Each row is where one point has got to under a steady rotation. How many steps took it there?
The counts run from 0 to 110.
[108 109 124 123 155 124  57 126  89 132 171 105 167 141 153 148 137 137
 126 108 165 160  90 154 139 142 151 141 131 109 110  58  95 132 160] : 83
[156  94 120 132 173 149 112 107 102 180 145 139 130 132 129 129 132 164
 137 115 135 179  65 113 147 154 139 121 165 109 110  97 105 108  93] : 95
[ 98  96 118 140 135  85  83 125  70 137 162  98 153 141 170 133 114 170
 139 113 142 161  86 136 135 126 148 142 128 102 108  57 152 111 134] : 84
[131 131  99 138 158 146 144 142  99 129 147 118 158 147 145 149 118 102
 128 111 153 158  86 176 121 160 156 122 201 118 118 110 186 145 169] : 75
[169  92 127 136 165 152  96  85 101 158 146 148 146 136 147 125  85 139
 132 111 130 133 104 141 104 154 121 128 190 108 150  71 107 111  99] : 45
[119  60 134 176 162 151 113 143 166 151 181 143 113 155 150 112 141 159
 108 128  79 127  79 137 115 122 142 154 161 120 129 120 114 104 102] : 10
[121 110 121 112 182 155 104 141  79 156 166 108 156 144 137 135 164 154
 126  99 161 177  85 144 141 140 150 131 141 128  92  94 100 124 154] : 32
[120  76 118 142 158 126 149 165 131 127 174  87 125 142 193 126 128 168
 119 107 109 126  64 124 113 147 133 120 144 128 104 127 164 106 129] : 67
[146 132 131 165 140 113  98 123  86 152 146 175 137 121 125 103 121 141
 145  79 142 175  91 138 108 136 114 144 180 113 144  75 131 120  93] : 1
[122  93  92 128 133 159  87 133  94 148 139 129 175 173 152 140 128 119
 131 100 122 189  93 142 170 126 154 124 134  87 126  85 123 102 118] : 77
[141  93 112 156 123 110 115 125 111 135 171 168 144 174 148 102 123 119
 128  90 120 178 131 168 100  94 131 152 169 107 149 118 127  98 113] : 53
[127  63 125 145 147 168 138 101 142 143 180 143 146 191 149 119 152 123
 114 130 105 145 102 157  99 132 153 158 162 108 118 143 134 104 124] : 105
[110 107 149 166 144  71 101 167 109 149 182 134 113 117 145 104  96 174
 134 124 120 141 101 168 105 121 124 140 170 147 140  94 147 125 158] : 91
[129 119  87 107 146 161 117 140  89 142 143 125 186 158 147 146 138 106
 121  99 145 182  83 171 154 148 163 113 175 113 122 105 140 134 160] : 76
[131 127 123 173 156 131 114  96  97 130 135 146 130 124 137 119 137 136
 138  73 154 168  78 117 116 167 139 137 166 102  98  74 143 118  78] : 0
[130 125 149 159 180 140 128 110 139 162 154 150 133 121 130 130 104 140
 133 124 130 116  63 155 105 172 134 120 198 125 138 124 150 143 138] : 12
[115 112 139 131 151 156  78 111 104 144 174 164 179 168 129 126 118 110
 139 118 133 156  92 178 128 117 136 142 175 111 162 109  93 136 148] : 20
[129  75 110 152 142 118 112 158 143 169 179 149 135 160 146 104 142 150
 126 107  83 185  91 168 148 105 130 145 157 126 144 125 115  97 112] : 9
[145 113 103 134 141 100 123 163 115 172 149 164 138 153 135 118 119 147
 137 111 113 211  90 165 159 112 134 121 174 134 142 114 120 110 114] : 8
[130 137 137 130 160  94 115 124  74 129 174 140 144 119 159 131 109 140
 142  86 191 145  81 141  93 170 126 137 181 142 110 105 145 130 142] : 57
[165  78 104 142 169 186 118  86 120 156 139 135 136 152 144 126 127 125
 120 116 134 151  73 132 120 168 152 130 173 107 113  82 106  99 100] : 44
[117  64 106 156 120 142  85 118  94 137 144 110 153 166 174 118 118 149
 124 107 103 162  94 138 132 113 143 134 133  82 141  79 144  87  99] : 78
[124 123 134 172 127  94  95 148 106 138 169 178 137 129 125 103 117 141
 130  98 120 183 115 176 115 102 118 154 173 123 155  88 124 113 129] : 2
[145 101 125 153 160 123 110 111  95 184 149 155 125 117 141 112  86 189
 136 119 106 170  76 131 120 126 122 115 176 118 144  91 120 104  76] : 96
[119 105 134 169 147 107  86 167 135 149 195 156 119 148 140 103 143 143
 108  99 106 150 108 179 117 102 124 177 151 138 136 101 112 127 162] : 3
[129  91 113 144 144 114 125 135 142 121 200 116 138 191 169 127 127  99
 112 134 121 141 118 185 103 143 153 153 167 128 124 114 141 121 186] : 48
[108 129 131 134 159 154  82 123 117 129 154 142 164 149 132 139 155  98
 125  94 158 151  98 159 131 149 154 153 164 119 122  70 110 152 183] : 82
[138 102 144 112 170 128  94 129  94 175 161 109 129 131 148 137  88 173
 129 116 140 119  76 138 130 150 115 125 174 142 125  62 104 118 146] : 39
[137  78 123 168 141 137 148  92 128 140 150 118 143 157 158 119 125 157
 131 133 101 145  74 129  92 143 152 132 167  87 111 132 180 113  88] : 17
[145 105 119 108 142 104 121 107  85 154 148 131 156 139 159 139  77 161
 153 133 140 171  71 152 124 145 136 103 179 121 144 109 141 112 127] : 102
[136 102 108 156 166 144 170 135 123 137 142 107 125 135 162 117 127 152
 131 102 130 140  57 122 110 169 140 116 192 119 110 135 185 112 110] : 68
[106 128 129 135 187 144 130 146  94 144 175 124 151 139 113 132 168 130
 123 108 162 161 100 167 125 131 143 131 165 138  94 114 131 146 194] : 31
[134 134 127 131 168 124 118 134 111 155 151 152 156 122 127 143 102 117
 146 130 148 152  64 174 125 156 137 112 214 136 150 122 137 146 162] : 13
